In the rows, 128 means zero.
The rows below fall into families. The same turns and mirrors carry the whole set onto itself and the rows of a family onto each other. For each named row, which other rows are in its family? Write them in the order they are listed.
These 32 rows form 8 families of 4 rows each.
zevek: [ 87 152 123 103 126 130 108 127 118 120 108 158 113 115  98 159]
konop: [101 147 141 100 151 131 121 130 135 138 134 101 132 129 110 128]
Riro: [135 151 131 115 107 100  91 139 129 120 136 118 146 143  91 136]
nebur: [141 151 128 117 107  99  90 141 128 118 132 123 140 146  95 138]
Bev: [132 153 138  98 112 135  84 119 136 142 109 119 118  87 104 135]
bak: [ 90 149 118 133 123 141 110 163 130 124 128 138 138 139 117 140]
mege: [146 174 133  79 114 130 104 130 111 115 109 127 123 139  93 136]
Vomoz: [101 145 152  96 102 153 118 129 113 152 110 109 146 131 114 138]
pumuz: [115 168 153  83 113 154 118 118 117 141 101 119 121 135 105 141]
gusu: [143 148 127 105 110 134  81 126 134 138 100 132 112  94 115 145]
fab: [121 159 144  82 106 129 107 130 112 129 127 103 152 128  87 125]
piros: [137 156 132 112 110 101  92 135 130 118 134 118 142 142  87 133]
vivi: [130 138 118 114 147 131 113 151 129 128 116 133 113 147 136 149]
Gef: [143 115 129 117 127 128 115 149 113 128 111 139 133  94 116 142]
Migen: [117 135 136 108  98 153 113 145 109 148 101 128 138 141 132 152]
pitet: [105 168 115 124 132 141 108 155 130 113 117 150 115 144 112 144]
pobov: [141 157 129 113 110 101  90 137 130 116 132 123 136 146  90 137]
zomu: [124 137 135 107 106 135  83 128 135 149 114 114 133  86 112 136]
zotu: [130 158 138  96 109 154 112 133 113 136  89 139 116 145 124 154]
sasum: [ 93 179 128 111 137 143 112 140 135 115 124 135 116 136  96 132]
Gak: [150 147 119 100 101 130 100 154 104 119 108 139 135 145 117 149]
derid: [135 132 127 113 103 135  81 136 131 146 107 128 127  93 123 145]
sabep: [ 72 134 125 112 119 129 109 133 115 129 118 148 133 110 103 154]
bogo: [ 84 137 118 113 119 129 106 136 114 123 111 160 122 116 108 162]
zagu: [123 163 132  96 158 132 119 129 136 125 118 122 105 139 113 138]
mera: [126 132 129 103  95 130 103 154 105 134 125 115 164 135 112 138]
fep: [ 79 161 130 120 129 142 114 147 132 126 135 123 140 131  99 128]
gukuv: [136 142 146  96 140 129 120 127 119 124 115 126 123  85  92 129]
sapip: [108 123 126 118 141 131 117 152 129 141 131 113 140 137 134 139]
Voron: [126 120 143 109 130 128 119 139 116 134 122 122 144  84 102 129]
Sovod: [151 137 132 104 137 127 116 136 116 119 105 145 112  96 105 141]
Migos: [ 74 149 130 102 126 130 110 123 119 126 117 146 123 108  92 151]

Same family as pumuz: Vomoz, Migen, zotu
Same family as derid: Bev, gusu, zomu
Same family as vivi: konop, zagu, sapip
Same family as zevek: sabep, bogo, Migos
Same family as fab: mege, Gak, mera

The rows below fall into families. The same turns and mirrors carry the whole set onto itself and the rows of a family onto each other. For each named row, which other rows are in its family? Write them in the order they are listed.
These 30 rows form 5 families of 6 rows each.
nub: [134 119 129 134 131 111  95 142]
besa: [129 119 110 132 124 128 109 104]
nari: [145 130 143 116 155  96 117 138]
voper: [119 131 145 117 147 133 152 116]
Meda: [146 130 152 110 144 104 132 144]
tavo: [147 126 115 111 142 106 102 143]
Bipo: [126 116 107 107 119 117 114 102]
Ruk: [140 134 102 115 123 130 130 134]
Lovo: [133 123 140  88 128 126 139 105]
Rimas: [148 131 114 106 121 127 143 128]
rula: [153 135 136  95 152 110 128 123]
Bugi: [122 148 155 105 135 130 134 121]
Nudu: [114 134 159 113 122 112 135 126]
fos: [114 134 108 120 126 144 123 116]
Gosa: [110 121 151 123 145 115  98 115]
darev: [150 117 125 100 142  96 134 118]
zuga: [141 112 114 111 140 110  93 129]
kem: [119 119 139 114 127 105  99 148]
dati: [114 132 153 123 158 113 113 112]
Gisoz: [116 112 135 139 160 124 111 116]
kide: [132 112 142  91 158 125 139 134]
duzo: [102 106 129 118 163 125 122 120]
bug: [135 136 118 101 142 142 140 141]
Repim: [110 138 144 126 145 130 138 107]
bopup: [119 118 115 111 141 135 148 144]
Zako: [132 125 142  91 120 129 131 147]
goraz: [115 107 138 129 111 125 110 120]
lem: [109 117 111 122 133 144 110 119]
gavan: [131  94 133 123 140 109 112 104]
vegev: [125  92 121 127 139 126 113 141]

Same family as zuga: voper, Meda, Rimas, Gosa, lem
Same family as Lovo: kide, Zako, goraz, gavan, vegev
Same family as fos: nari, tavo, Ruk, dati, Repim
Same family as bug: nub, besa, rula, Bugi, Gisoz

The rows below fall into families. The same turns and mirrors carry the whole set onto itself and the rows of a family onto each other. For each named row, which other rows are in its family? Write them in the order they are listed.
These 40 rows form 5 families of 8 rows each.
Tidev: [171 145 104 142  92 172 133 101 148 127 114  92 118 106 141 124 135 129
 134 132 122 134 131 137 151 119]
pena: [128 132 122 118 134 119 100 145 106 122 117 146 113 102 134 124 158 123
 109 120 127 108 130 160 120 133]
fizez: [157 167  89 127 119 170 129 115 134 137 138 107 102 128 127 123 133 120
 136 124 126 139 143 152 134 135]
fid: [144 132 117 154 122 124 105 106 128 142  96 144 149 117 132 127 146 147
 117 120 118  86 128 138 118 132]
Vem: [124 119 116 121 129 117  98 122 105 121 109 141 110 108 124 119 155 119
  93 111 126 105 138 152 125 132]
diduz: [147 133 106 159 124 131 108 111 144 141  98 147 138 102 136 128 131 144
 116 129 114  82 121 124 129 131]
Gepi: [152 155 111 133 127 153 133 128 140 126 146 115  84 134 136 128 123 147
 117 129 143 146 142 133 132 134]
Nupog: [161 152 108 126  97 181 127 127 134 131 132 106  97 123 139 118 136 120
 133 126 114 138 141 147 149 134]
raguz: [160 132 127 131 101 125 127 104 154 126 110  87  96 113 131 126 134 148
 108 128 150 151 119 124 133 123]
nak: [158 134 113 140  98 150 139 110 149 115 120  96 101 107 150 127 128 150
 111 139 138 146 134 121 148 108]
rifi: [125 123 101 120 133 127  98 132 117 121 114 147  95  96 128 117 143 109
  93 118 118 101 134 144 135 132]
Sinet: [164 161  99 120 103 170 128 118 129 147 122 104 100 128 127 115 128 129
 134 135 110 141 142 136 141 142]
Bos: [119 131  87 134 124 111 112 119 131 130 107 148 117 100 142 124 136 142
  94 137 121 100 133 125 125 112]
dop: [163 140 115 146 125 143 137 102 151 114 127  95  97 108 132 131 125 146
 112 129 156 145 130 125 140 121]
nefoz: [147 123 134 143 129 137  95 118 116 132 103 143 126 113 120 122 151 121
 113 104 118  88 128 152 127 150]
dep: [134 129 121 114 124 124  96 136 107 128 105 144 108 107 131 112 150 101
 100 123 130 104 135 148 121 110]
Pesat: [165 133 118 129 109 141 136 105 140 121 111  89  90 105 131 120 124 146
 107 138 140 151 131 114 146 125]
Pepes: [127 130 115 131 129 100 111 130 119 122 107 141 129  98 144 130 152 149
 104 134 136 108 125 142 114 113]
tus: [151 135 119 162 114 122 109 105 141 132  97 145 139  97 132 129 141 150
 127 128 117  95 115 136 110 119]
nobif: [157 133 130 147 120 145  95 119 126 127 105 145 120  95 117 121 149 113
 132 109 108  95 117 158 120 142]
fon: [169 148  95 129 100 157 133  92 138 136 104  85 113 103 125 117 132 128
 128 137 122 143 132 128 146 125]
lupel: [156 162 104 115  96 157 117 121 139 153 123 101 102 137 126 116 141 123
 137 122 117 142 132 153 128 143]
Bulel: [168 152  92 140 117 160 133  88 146 125 119  88 115 103 125 126 134 120
 132 124 139 138 131 144 141 122]
sosev: [158 127 114 136 110 136 135 114 154 126 115  89 111 109 144 128 129 148
 107 131 151 141 120 112 153 115]
Dure: [127 131 115 120 124 126  98 135 111 117 119 151  93  99 123 118 151 114
 107 116 116 114 131 159 115 128]
lufor: [154 154  98 114 107 172 122 137 134 148 131 104 106 133 136 118 138 114
 133 120 118 134 133 147 150 141]
Tor: [148 141 117 124 103 159 132 136 136 119 138 110  79 125 148 122 129 141
 111 134 131 150 144 131 146 124]
babi: [161 129 142 137 125 142  92 127 120 135  96 142 124 107 126 115 147 102
 118 115 126  88 123 147 126 127]
tariz: [130 136 111 128 119 110 107 128 120 138 100 147 126 114 144 119 142 133
 101 140 133 102 134 131 112  94]
dit: [167 147 103 128  92 144 122  90 150 141 103  81 118 110 124 121 144 123
 132 125 130 141 120 144 135 125]
duri: [151 136 128 136 129 136  97 130 115 132 105 140 137  99 129 125 157 118
 130 115 118  92 120 164 123 143]
rebo: [150 147 127 118 105 137 122 134 142 139 133 108  80 141 133 122 131 148
 113 126 137 152 131 134 127 141]
nopeb: [144 139 115 116 115 146 129 147 139 134 138 109  87 135 146 124 128 145
 107 128 140 146 134 124 146 131]
mesut: [159 146 122 122 113 155 131 131 131 133 129 108  78 130 132 118 121 147
 113 135 128 149 141 121 141 144]
peti: [169 142  96 133 102 162 127 104 149 140 108  83 130 106 133 123 139 118
 133 123 129 129 119 136 155 124]
pasu: [120 127 100 133 122 104 109 110 117 131 102 142 132 111 136 124 150 144
  96 127 127 102 137 138 116 114]
Teki: [122 133 105 135 117 103 112 122 126 122 111 150 112 100 138 125 143 150
 102 134 125 115 129 136 106 104]
vofi: [148 134 120 149 125 118 108 116 128 132  95 136 153  94 138 132 152 144
 125 129 126  93 116 146 118 124]
Lafu: [156 136 132 151 119 127 103 119 132 144  91 146 143 114 139 122 139 135
 119 132 129  86 122 129 116 111]
Mer: [152 127 120 145 131 148  95 123 131 131 105 145 115  98 122 121 139 110
 116 111 110  83 121 143 139 152]

Same family as pasu: fid, Vem, Sinet, nefoz, Pesat, fon, mesut
Same family as diduz: raguz, rifi, Bos, lupel, dit, rebo, Mer
Same family as duri: Tidev, pena, Nupog, nak, Pepes, Tor, vofi
Same family as Bulel: fizez, Gepi, dop, dep, babi, tariz, Lafu

The rows below fall into families. The same turns and mirrors carry the whole set onto itself and the rows of a family onto each other. For each named row, which other rows are in its family? Write them in the order they are listed.
These 15 rows form 3 families of 5 rows each.
lon: [ 85 138  97 149 134 118  89 138 121 100 106]
Dezot: [129 114 111 140  87 122  96 155 136 131 108]
Muki: [ 75 132 103 178  98 149 103 131 127 105 125]
valik: [131 118 114 139 134 155  90 140 134 117 117]
rap: [123 113 107 142 138 149 107 146 135 114 117]
pitak: [ 93 133  91 146 126 127  76 138 124  92 105]
gul: [112 143 130 179  99 125  79 151 124 131 139]
Vesa: [129 122 114 147 136 155 104 138 139 112 113]
geru: [127 121 107 149  83 128  93 154 144 130  99]
vite: [124 121 121 144  81 133  92 145 144 135 101]
tid: [ 73 132 106 172  94 141 108 126 118 121 122]
lesev: [ 72 125 109 169  92 151  99 127 124 113 127]
viv: [108 149 137 181  95 121  86 145 129 126 130]
Vipot: [ 89 138 105 143 126 120  80 131 124  93 104]
lita: [115 140 133 173  96 121  91 144 117 136 138]

Same family as Vesa: gul, geru, lesev, Vipot
Same family as lon: Dezot, rap, tid, lita

The rows below fall into families. The same turns and mirrors carry the whole set onto itself and the rows of a family onto each other. For each named row, which other rows are in its family? Write them in the order they are listed.
These 32 rows form 4 families of 8 rows each.
vetel: [132 138 120 128  90 132 128 136 135 112 114 117]
kifa: [148 133 147 127 151 145 125 115 111 135 114 130]
manug: [136 131 120 128 162 143 130 120 110 146 149 121]
tet: [122 140  87 130 106 129 123 144 134 132 131 111]
supe: [116 126  94 131  99 127 119 138 118 128 115 112]
Butod: [131 109 152 135 144 120 128 120 128 135 141 147]
Lofo: [133 120 141 138 143 154 121 121 121 162 143 134]
Nuka: [131 153  92 120 118 132 126 141 119 136 142 107]
musol: [144 117 146 131 154 135 128 115 126 142 119 143]
pirok: [129 143 115 119  96 129 125 150 138 121 109 126]
zukom: [141 158 119 117 108 138 125 134 123 127 106 111]
Por: [132 157  97 124 110 132 124 145 129 126 112 117]
fup: [131 159 106 113 107 131 131 133 129 117 121 115]
teg: [136 132 133 142 155 150 131 111 112 146 139 132]
gitak: [120 143  96 124 117 112 133 146 122 124 112 112]
lam: [127 110 129 140 158 142 125 127 122 149 148 140]
zol: [148 124 145 136 156 117 123 125 133 145 136 140]
fopal: [119 126 105 124  93 126 124 148 143 126 127 119]
fis: [136 101 145 142 149 134 132 128 131 142 135 143]
Zat: [128 128 135 130  92 120 122 148 135 121 111 118]
kubi: [135 102 158 137 133 125 125 129 122 134 122 139]
nolo: [131 127 144 139 153 129 111 114 125 158 129 131]
pak: [135 111 131 138 150 135 136 117 124 143 160 135]
giko: [114 129 108 142  91 121 125 146 129 122 130 118]
rif: [136 126 130 129 163 142 122 114 117 149 132 140]
Luku: [151 117 143 135 145 141 133 134 129 148 151 142]
mavon: [114 151  94 126 109 120 129 143 123 127 137 116]
matu: [129 141 108 111 113 130 137 154 132 109 118 116]
gemu: [126 124 106 118  96 144 123 145 127 113 122 116]
vudeg: [133 129 154 138 150 135 123 114 117 138 121 143]
badi: [123 100 131 137 146 123 130 133 120 145 157 130]
nim: [117 123 107 132 102 114 122 154 132 130 148 114]

Same family as fopal: tet, musol, pirok, Por, lam, fis, rif
Same family as Lofo: supe, gitak, zol, nolo, Luku, matu, gemu

The rows below fall into families. The same turns and mirrors carry the whole set onto itself and the rows of a family onto each other. For each named row, which other rows are in its family? Write them in the order they are listed.
These 40 rows form 8 families of 5 rows each.
tuni: [141 126 102 127 109 123 150 140 127]
sib: [119 121 139 142 123 126 146 101 111]
Dil: [128 148 141 131 149 143 120 122 148]
tek: [141  99 107 134 106 124 139 129 126]
fem: [132 115 153 134 135 115 123 109 152]
ger: [112  91 138 129 134 126 143 116 134]
somag: [152 129 148 135 138 139 116 121 149]
luzis: [143 114 152 131 139 114 122 109 144]
puv: [138  91 129 124 112 122 143 126 143]
bira: [138 142 139 115 149 151 128 134 141]
Mure: [135  93 123 133 119 110 142 116 128]
gofu: [126 139 146 123 141 101 120 117 138]
vifo: [107 119 152 119 130 128 120 102 124]
geg: [110 142 107 118 134 149 127 139 133]
gis: [149 101 139 132 117 112 120 117 143]
Zeto: [109 126 109 118 105 141 111 132 127]
sida: [ 98 126 114 106 133 125 123 136 128]
fam: [151 125 150 124 127 113 124 121 153]
pobo: [120 138 134 137 152 152 145 125 130]
timo: [118 141 107 113 138 148 123 141 128]
gamiv: [128 144 129 142 125 162 123 123 131]
faza: [148 122 155 121 141 119 126 118 145]
girak: [125 137 106 104 130 141 130 146 127]
gitum: [124 136 111 103 123 142 122 148 140]
Sorir: [127  97 142 142 110 137 125 108 137]
Gozun: [128 133 111 141 126 107 154 124 116]
vela: [117 124  95 128 113 118 142 133 123]
Biviz: [135 141 142 125 153 147 119 124 143]
ribes: [128  98 124 141 116 110 145 114 134]
pebep: [118 155 140 130 134 130 127 109 115]
munub: [136 127 112 147  99 118 133 118 119]
nozu: [107 130 121 120 114 111 129 112 108]
nadag: [142  93 135 124 121 112 144 120 134]
Baki: [100 129 125 123 128 150 136 116 111]
legu: [142 137 140 124 140 155 131 133 149]
Gug: [132 138 122 117 135 158 111 139 141]
zuf: [136 115 102 121 115 118 150 137 119]
zet: [134 134  95 122 114 136 126 144 125]
vobe: [126 121  93 125 117 122 142 134 116]
maf: [134 140 147 131 120 124 101 112 142]

Same family as maf: Zeto, gamiv, Sorir, munub
Same family as girak: bira, faza, nadag, zuf
Same family as Biviz: luzis, Mure, timo, vobe
Same family as pobo: ger, gofu, sida, Gozun
Same family as tek: somag, gis, Gug, zet
Same family as fem: Dil, geg, vela, ribes

